[[ -8  50  11   7 -10  22]
 [-10  35   6  22 -20 -10]
 [  8  43 -35   9  -4 -18]
 [  8  41 -11   2 -25  -8]
 [-23  49  15  19   6  30]
 [-13  32  -9  28  -4 -26]
 [  8  41  -8   5 -23  -6]
 [ -6  37  -4   3 -26 -14]
 [ 34  33  22  32 -16  -5]
 [ 24  34   0  25 -12 -15]
 [ -8  29  -8  21 -17 -34]]
->
[[ 22 -10   7  11  50  -8]
 [-10 -20  22   6  35 -10]
 [-18  -4   9 -35  43   8]
 [ -8 -25   2 -11  41   8]
 [ 30   6  19  15  49 -23]
 [-26  -4  28  -9  32 -13]
 [ -6 -23   5  -8  41   8]
 [-14 -26   3  -4  37  -6]
 [ -5 -16  32  22  33  34]
 [-15 -12  25   0  34  24]
 [-34 -17  21  -8  29  -8]]

[[ 13  32 -11  49  18]
 [ 13  -7  37 -24   8]
 [ 14  -8  37 -25   9]]
->
[[ 18  49 -11  32  13]
 [  8 -24  37  -7  13]
 [  9 -25  37  -8  14]]

[[  4  10   5  32  16  14  -4 -15  13 -32]
 [  7  43  17  -3 -11 -12  50  36  -7  16]
 [ -5  34  17 -15 -10  -9  39  25  47   4]]
->
[[-32  13 -15  -4  14  16  32   5  10   4]
 [ 16  -7  36  50 -12 -11  -3  17  43   7]
 [  4  47  25  39  -9 -10 -15  17  34  -5]]

[[ 36 -34  34 -36]
 [ 24  20 -27  30]
 [-33  33 -33  33]
 [ -6   7  -9  11]
 [ -2 -22  21 -23]
 [-33 -34  34 -35]]
->
[[-36  34 -34  36]
 [ 30 -27  20  24]
 [ 33 -33  33 -33]
 [ 11  -9   7  -6]
 [-23  21 -22  -2]
 [-35  34 -34 -33]]

[[-39  20 -11 -31  21]
 [-36  19 -16 -26  23]
 [ 33 -15 -10  37 -10]
 [-36  19 -16 -25  24]
 [ 35 -17  -4  39 -12]
 [-38  20 -12 -30  22]
 [ 38 -19  -5  40 -13]
 [ 36 -18  -2  39 -15]
 [ 36 -18  -8  40 -13]
 [-39  21  -7 -33  23]]
->
[[ 21 -31 -11  20 -39]
 [ 23 -26 -16  19 -36]
 [-10  37 -10 -15  33]
 [ 24 -25 -16  19 -36]
 [-12  39  -4 -17  35]
 [ 22 -30 -12  20 -38]
 [-13  40  -5 -19  38]
 [-15  39  -2 -18  36]
 [-13  40  -8 -18  36]
 [ 23 -33  -7  21 -39]]

[[-24 -43  24  37  17  35   7 -21 -32  37 -17  37]
 [ 17  13 -39  39  26  36 -36  -8   0 -16  33 -38]
 [-34 -13  -6   8  23  41   1 -32  43 -26  -9 -11]
 [ 44  11  -7 -14  -4   6  45 -24  -2  16 -18  26]
 [ 45 -20 -34   2 -31 -32  46 -42  32   0 -12  35]
 [  8   7  25 -22  34  20 -40 -33  41  -4   1   4]]
->
[[ 37 -17  37 -32 -21   7  35  17  37  24 -43 -24]
 [-38  33 -16   0  -8 -36  36  26  39 -39  13  17]
 [-11  -9 -26  43 -32   1  41  23   8  -6 -13 -34]
 [ 26 -18  16  -2 -24  45   6  -4 -14  -7  11  44]
 [ 35 -12   0  32 -42  46 -32 -31   2 -34 -20  45]
 [  4   1  -4  41 -33 -40  20  34 -22  25   7   8]]

[[ 16 -22  18   5]
 [ 24 -23  31  22]
 [ 40  12   4   0]
 [ 21  27  -9  -2]
 [  6 -17  29  28]
 [ 13   1  24  34]
 [ 21   0 -15 -33]
 [ 31  10  12  15]
 [ 17   0 -20 -39]
 [-26 -22  10   9]
 [ 13  32  -6  10]
 [ 14 -10 -11 -32]]
->
[[  5  18 -22  16]
 [ 22  31 -23  24]
 [  0   4  12  40]
 [ -2  -9  27  21]
 [ 28  29 -17   6]
 [ 34  24   1  13]
 [-33 -15   0  21]
 [ 15  12  10  31]
 [-39 -20   0  17]
 [  9  10 -22 -26]
 [ 10  -6  32  13]
 [-32 -11 -10  14]]
---
[[-22 -24  -5   9  32  31 -16  12 -16]
 [-20 -24   2  14  43   8 -10   9 -23]
 [-19 -26  -1  13  38  20 -11  12 -19]
 [ 10  24  36 -13   9  -9 -21 -22 -13]]
->
[[ 10 -19 -20 -22]
 [ 24 -26 -24 -24]
 [ 36  -1   2  -5]
 [-13  13  14   9]
 [  9  38  43  32]
 [ -9  20   8  31]
 [-21 -11 -10 -16]
 [-22  12   9  12]
 [-13 -19 -23 -16]]

[[ -4   7  29  11  18 -50  -4  21 -23 -21  -9]
 [-24  -2  -8 -44 -11  -7 -12 -11 -10   3  38]
 [-37  -6  10 -32  -8 -43 -24  -2 -33 -22  31]
 [ 23  31 -14   6  30  25  29  26  25  25  -1]
 [-19  10  10 -18  15 -39  -3  15 -24 -15  29]
 [ 34  30 -19  14  33  33  35  27  36  29  -7]
 [  1 -19 -15  -7 -21  31 -11 -25   5   5  -2]]
->
[[  1  34 -19  23 -37 -24  -4]
 [-19  30  10  31  -6  -2   7]
 [-15 -19  10 -14  10  -8  29]
 [ -7  14 -18   6 -32 -44  11]
 [-21  33  15  30  -8 -11  18]
 [ 31  33 -39  25 -43  -7 -50]
 [-11  35  -3  29 -24 -12  -4]
 [-25  27  15  26  -2 -11  21]
 [  5  36 -24  25 -33 -10 -23]
 [  5  29 -15  25 -22   3 -21]
 [ -2  -7  29  -1  31  38  -9]]

[[ 38  40   7  36  -3 -10 -18]
 [ 23  43   8  12 -10  -9 -17]
 [-16  43  11 -47 -23  -2 -12]
 [  4 -43 -10  29  19   4  14]
 [-20  29   8 -45 -19   0  -7]
 [ -3  43  10 -27 -19  -4 -14]
 [-13 -43  -9   4  13   7  15]]
->
[[-13  -3 -20   4 -16  23  38]
 [-43  43  29 -43  43  43  40]
 [ -9  10   8 -10  11   8   7]
 [  4 -27 -45  29 -47  12  36]
 [ 13 -19 -19  19 -23 -10  -3]
 [  7  -4   0   4  -2  -9 -10]
 [ 15 -14  -7  14 -12 -17 -18]]

[[ 17  35 -42 -17 -16  -5  34  -5  15  -3 -13 -38]
 [ 19   6 -19  17 -17   5  24   0  18  12   0 -33]]
->
[[ 19  17]
 [  6  35]
 [-19 -42]
 [ 17 -17]
 [-17 -16]
 [  5  -5]
 [ 24  34]
 [  0  -5]
 [ 18  15]
 [ 12  -3]
 [  0 -13]
 [-33 -38]]

[[  1   5  -4  -1   5   2   1  -6  -4]
 [  2   5  -2   1  -1  -5   4   5   8]
 [-16  20  28 -44 -23 -40  34 -21 -26]]
->
[[-16   2   1]
 [ 20   5   5]
 [ 28  -2  -4]
 [-44   1  -1]
 [-23  -1   5]
 [-40  -5   2]
 [ 34   4   1]
 [-21   5  -6]
 [-26   8  -4]]

[[ -1 -26 -41  40 -10  38  -8   2  23]
 [ 14  -4 -16  33  22  24 -25  19  13]
 [-43 -26 -40  29 -37  42  30 -32  32]
 [-28   3 -39  27  -5  40  26 -28  34]
 [-10  35  32   8  32 -16  10 -10  27]
 [ 34 -48 -29  -8 -40   3 -10  19 -22]
 [ -5  -7  -2 -27 -41 -16  28 -10 -25]
 [ 18 -35 -23  16  -1  22 -41  28 -12]]
->
[[ 18  -5  34 -10 -28 -43  14  -1]
 [-35  -7 -48  35   3 -26  -4 -26]
 [-23  -2 -29  32 -39 -40 -16 -41]
 [ 16 -27  -8   8  27  29  33  40]
 [ -1 -41 -40  32  -5 -37  22 -10]
 [ 22 -16   3 -16  40  42  24  38]
 [-41  28 -10  10  26  30 -25  -8]
 [ 28 -10  19 -10 -28 -32  19   2]
 [-12 -25 -22  27  34  32  13  23]]
